Which row each row swaps with, under one turn or mirror:
The rows were stretched afterwards, more along some directions than others.
J_18: [ -0.2  25.5  -6.5  17.6  -3.8  16.7   3.2  -2.8  -7.2   8.1 -11.0 -15.8
  14.6 -11.1  20.5 -26.2   1.4   0.3  -0.3 -25.9]
J_954: [ 17.4   3.3  12.7 -16.6 -24.1  -3.8  -3.5  -4.6 -16.4  -3.8 -15.2 -23.6
  22.9 -20.4  14.3 -27.9 -16.4  -4.5  -7.8 -36.8]
J_688: [ 12.8  15.5 -31.0  15.5  -8.1  13.9 -19.0  -8.2 -27.4  -0.8 -12.6 -16.8
   5.2   3.3  14.5 -22.0  10.8   5.7  -2.0 -23.8]
J_778: [ 32.3 -10.8 -14.5   9.4  -9.5   2.7 -24.2  -5.8  -8.9  10.2 -22.7 -17.8
  -1.4  -4.5  14.0 -42.5 -12.4  -9.8  11.1 -11.7]
J_205: [ 23.6  13.4  -2.1  -7.9 -14.5  14.5  16.0   3.8 -11.3 -18.5   6.3 -31.1
 -20.0  -0.5  -2.2 -20.6 -21.8   2.4   5.9 -10.8]
J_445: [ 10.9  21.1 -25.6   7.9  -6.6   8.7 -15.3  -7.5 -27.2  -7.2 -10.0 -11.9
   0.3  -3.5  12.8 -20.6   7.1   7.1  -5.9 -26.1]
J_534: [ 16.7  22.2 -13.2  27.1 -18.5  25.7 -14.0  -2.2 -20.9  10.6   4.3  -7.9
  -6.5  22.7  -2.9 -16.9  -1.2  -0.7   3.2 -18.9]
J_147: [  8.6  16.8  -6.0  17.4 -25.5  11.5  10.4  -4.6   0.8  -0.6 -19.8 -10.1
  18.3   8.5  31.3 -34.0 -15.8  12.5  16.8 -15.6]
J_914: [ 13.5   5.2 -17.8  10.6 -12.6  28.2 -13.1  -1.7  11.7  32.1 -10.8 -26.3
  -6.1  -6.2  -3.9 -10.0  20.8   0.7   6.5 -32.0]
J_754: [ 13.3   6.4  -0.8   5.4  -9.8  20.4   7.2 -21.9 -20.6 -11.7 -28.2 -19.7
   8.5  22.8  24.4 -41.9 -14.2  -2.6  13.6 -14.6]
J_11: [ 38.7  21.9   2.3 -24.4 -14.2   1.0   8.2  -0.2 -33.1  -8.3  12.9  -1.6
  22.4 -11.8   4.4 -17.3   2.6 -21.4   2.0 -23.7]
J_498: [ 42.7  19.2   1.5 -18.2 -17.9   9.6   8.1  -0.3 -24.7  -1.4   8.4  -5.2
  23.6 -10.6   5.4 -20.5  -1.4 -23.2   8.9 -21.1]
J_939: [ 23.4   4.1  21.5  -4.4  -9.7  28.6  32.3 -15.3 -12.7   3.4 -23.1 -29.3
   6.1   2.3   6.6 -17.7 -13.1 -25.2  -8.8 -14.9]
J_415: [ 32.3   1.0 -17.6   5.0 -11.6  15.4 -16.6  14.6  -2.7   7.9   7.0 -30.3
   7.3  10.7  -5.8 -20.8   8.6  -6.9  33.7 -14.8]
J_822: [ 29.3  20.6  -0.3 -24.7  -7.7   9.7  14.1   3.3 -30.2 -20.4  12.7 -27.2
   0.1  -7.6  -8.6 -12.0  -8.1 -13.1  -3.5 -22.6]
J_21: [ 25.4   4.6  18.8  -4.7  -8.7  31.1  34.3 -15.2  -8.4   6.4 -21.5 -33.1
   7.0  -2.2  11.9 -20.9 -13.6 -23.0  -4.8 -15.2]
J_56: [ 18.9  16.4  -3.3  -7.2 -25.7   7.6   6.1  -0.7   7.2 -14.5   1.5 -10.1
 -15.1   7.6  10.4 -29.1 -22.2  15.0  31.0  -8.8]
J_679: [ 21.0  -1.9  -1.6  -4.7 -16.9  27.6  -0.9  -9.8  -8.5  10.2  -2.6 -42.0
  22.9  -6.6   7.2 -25.7 -15.6  -2.3  17.5 -29.1]
J_315: [ 15.5  18.1   3.9  -3.9  -5.9  36.5  28.7 -18.3   6.7  10.4  -5.0 -17.2
   4.0  -4.9  20.1 -22.4  -5.6  -6.8  22.1 -13.0]
J_941: [ 40.6   0.0  -4.5  -1.2 -21.7   5.1 -14.1  -7.3  -8.8  17.2  -4.6  -2.8
   8.9 -10.7   8.6 -29.9  -6.2 -13.2  13.1 -14.9]
J_879: [ 38.6  -0.6  -6.6   1.5  -7.8  -7.6  -3.9  16.5 -24.3  -4.3  -3.6 -11.7
 -10.5   5.4  -9.0 -14.2   0.0 -21.7  -9.4  -2.6]
J_499: [ 11.4   3.5  -0.6   0.9 -11.1  14.1  -5.2 -15.6 -28.4 -12.0 -27.0 -24.9
   5.8  21.7  24.5 -37.5  -8.4  -5.6   4.4 -22.3]
J_654: [ 26.9 -16.9 -10.0   9.5 -12.9   3.9 -20.4  -6.7  -9.0   9.3 -23.1 -18.5
  -0.9  -6.9  17.3 -38.1  -8.5  -8.7  10.7  -8.6]
J_90: [ 27.9 -14.1 -12.4  10.0  -6.0   6.6 -21.9  -6.1  -3.0  13.0 -24.2 -24.2
  -3.5  -5.0  14.8 -42.9 -12.9  -4.7  14.7 -11.7]
J_391: [ 14.8  29.4 -25.5  -1.2   3.6  16.6   3.0  -9.1  -4.0   0.9  -2.5  -3.3
   8.9  -9.1  20.9 -21.6  17.1   3.0  21.9 -16.6]
J_372: [ 32.3 -14.7  -8.6   6.6 -13.2   8.0 -21.2  -9.5  -6.3  15.7 -21.6 -18.1
  -1.9  -9.6  14.6 -40.8  -6.0 -11.9  10.2 -13.9]
J_335: [ 34.7   4.1  -3.5  -5.3  -5.2  -7.5  -1.7  16.0 -23.5  -9.7 -10.9 -24.3
  -7.0   6.2  -7.2  -9.8  -3.5 -20.2 -13.2  -8.4]
J_795: [ 15.1  11.5 -18.4  18.5 -15.6  19.2 -18.1 -12.7 -35.6   1.3 -10.6 -12.2
  -3.5  17.3   4.2 -19.1   0.0   3.0 -11.7 -24.9]
J_486: [ 16.5   7.6   0.6   1.4 -10.9  20.0  -2.0 -21.4 -28.2  -7.8 -23.8 -18.6
   8.3  24.7  21.1 -38.8  -5.2 -11.3   8.5 -20.6]
J_450: [ 17.4   2.7 -15.3   8.5 -11.6  26.2  -8.6  -4.0  13.2  30.6 -12.1 -24.6
  -1.1  -9.5  -4.4  -9.2  14.9  -0.7   2.8 -27.4]
J_475: [ 22.1   5.7  18.7  -7.5  -9.8  25.4  33.5 -11.3 -13.7   0.6 -18.8 -27.1
   3.4   3.4  14.6 -21.7 -14.5 -24.1  -6.8 -15.9]
J_350: [ 29.8  27.2   2.5 -24.5 -11.3   6.6  13.6   3.5 -38.5 -23.0  11.7 -20.5
   8.8  -8.6   1.0 -14.0 -10.5 -18.0  -7.8 -26.5]
J_89: [ 21.2  14.9  -6.7 -13.0  -7.8   9.4   5.8   5.7 -22.7 -20.3  10.6 -29.8
 -16.9  -2.2  -8.4 -11.6 -22.5   1.5  -1.7 -16.8]
J_947: [  3.1  18.4 -13.4   7.3   8.1  19.0  -6.3   4.6  -1.1  14.2  -2.2 -30.0
  -1.7 -20.9  -1.6 -10.3   9.4  -3.3  -6.0 -29.3]
J_930: [ 42.9   8.7   3.5 -13.5 -23.2   6.0  -1.7  -7.3 -17.4   9.4  -1.1  -3.3
  17.7 -12.2  11.8 -25.2  -0.5 -21.6   7.6 -20.4]
J_601: [ 18.0  11.5 -20.3  27.8 -17.3  23.9 -23.9 -11.6 -27.8   6.6 -11.5 -19.1
  -8.5  15.6   0.6 -29.7  -3.9   3.4  -6.9 -25.3]
J_850: [ 21.3  26.0  -1.6   2.3 -13.4  15.1  -7.6   8.7  -1.7   8.5  17.1  -2.9
 -20.9   0.0 -12.9 -20.4   0.7  -9.5  13.0 -23.1]
J_785: [ 15.6   9.8  -1.4   6.8 -27.1  28.7   7.5 -12.5  11.0  14.5 -31.0 -14.4
  12.2  25.2  12.9 -19.2  20.8  -0.3  17.0 -28.2]
J_815: [ 10.8  24.9 -29.9   6.5  -4.2  11.0 -14.4  -5.7 -17.6  -6.3  -9.6 -10.2
  -1.7  -5.1  19.5 -24.0   9.8   6.0   4.7 -23.7]
J_15: [ 26.7  14.3  -8.4 -13.1  -6.8   9.2   9.2   3.1 -19.9 -22.2   9.3 -28.7
 -12.2   0.3  -6.7 -14.7 -22.4   2.2   7.6 -10.1]
J_214: [ 27.0   1.2  23.0  -5.3 -11.3  23.3  27.7 -11.1 -13.7   7.7 -24.6 -29.0
   6.3   3.4   6.3 -21.1 -15.4 -24.4 -13.1 -20.2]
J_935: [ 21.5  12.6  -4.6   2.4 -19.5   1.8   9.5   1.4   9.9  -8.5  -0.2 -10.4
  -0.4   3.2  18.7 -27.2 -18.7  14.0  27.0  -1.1]
J_728: [ 36.9   2.2  -6.4  -5.3  -7.8 -10.4   2.5  16.6 -19.1 -10.4  -7.2 -17.2
  -7.7   4.4   0.8 -11.7  -0.5 -19.0  -4.6  -0.1]
J_71: [ 17.2  23.4  -9.3  -4.6  -0.7  32.2  17.9 -14.9   8.1   9.3  -3.6 -15.2
   3.8 -10.0  23.7 -23.5   6.9  -5.5  27.9 -13.9]
J_252: [ 37.0   7.7 -22.0  -0.6  -2.9  -3.7 -13.7  23.4  -9.1  -7.7   3.3 -21.0
   3.5   8.4  -5.9 -18.2   7.6  -9.6  20.9  -3.8]
J_758: [ 22.4  17.2  -3.1  13.5 -14.9  20.2 -17.1  -6.2 -11.5  16.8  11.4   3.3
  -9.8  14.0  -8.7 -24.4   7.3  -8.3   5.4 -22.3]
J_740: [ 24.2  18.8  -8.3   0.7  -7.5  12.2 -13.9  10.5   0.5  10.3  18.0  -4.0
 -14.7  -3.1 -16.5 -28.7  -0.3  -9.9  17.7 -21.4]
J_703: [ 25.4  25.5  -1.5 -21.1  -5.8   6.6  11.4   4.0 -37.3 -23.6  13.9 -24.0
   2.1 -10.4  -5.9 -10.8 -10.3 -11.0  -9.1 -24.5]
J_325: [ 12.1  12.8 -19.8  18.3 -15.0  17.5 -19.9 -12.1 -33.3  -2.2 -14.2 -19.8
  -2.2  13.1   5.3 -21.1 -10.7   8.2 -11.7 -27.8]
J_444: [ 20.1   6.1 -16.7  11.1  -7.6  28.7  -5.8   0.4  14.9  31.5 -12.5 -24.6
   0.0  -9.8  -9.9  -9.9  18.8  -3.3   4.5 -28.0]
J_666: [ 20.7  -2.4  -1.3  -3.2 -19.6  27.7   1.0 -10.6  -5.9   9.4  -8.7 -38.4
  27.0  -5.5  11.9 -32.4 -13.3   0.5  22.3 -31.0]
J_428: [  8.4  20.4  -2.4  13.1 -30.7   9.4   5.4  -7.5   4.4  -4.4 -19.1  -7.0
   7.2   7.9  32.6 -34.8 -18.0  16.1  22.5 -17.7]
J_676: [ 14.4  25.9 -22.7   1.1  -2.2  27.5   7.5 -12.4   6.1   5.8  -7.5  -4.9
   8.5  -7.6  27.3 -27.4  14.1   2.4  30.9 -15.6]
J_242: [ 23.4  15.2   9.3 -18.9 -16.1 -10.6  -2.0   8.8  -2.8  -3.8   2.8  -5.9
   2.1 -27.3   1.5 -31.0  -9.2  -9.2   3.4 -26.8]
J_420: [ 14.0  14.0   1.2   2.2 -19.8  21.8   6.1 -12.5 -17.2  -4.0 -24.5 -10.4
  18.7  31.1  20.6 -28.3  13.2  -7.2   9.1 -25.7]
J_806: [ 22.4   2.9   1.6  -7.3 -21.5  26.2   2.9  -8.8  -5.6   8.7  -7.8 -44.2
  21.8  -3.7   5.4 -23.6 -16.0  -0.7  18.8 -32.3]

J_935 is swapped with J_758
J_654 is swapped with J_939
J_147 is swapped with J_740
J_676 is swapped with J_498
J_391 is swapped with J_11
J_703 is swapped with J_445
J_315 is swapped with J_941
J_754 is swapped with J_879
J_325 is swapped with J_89
J_666 is swapped with J_444
J_372 is swapped with J_21
J_486 is swapped with J_728

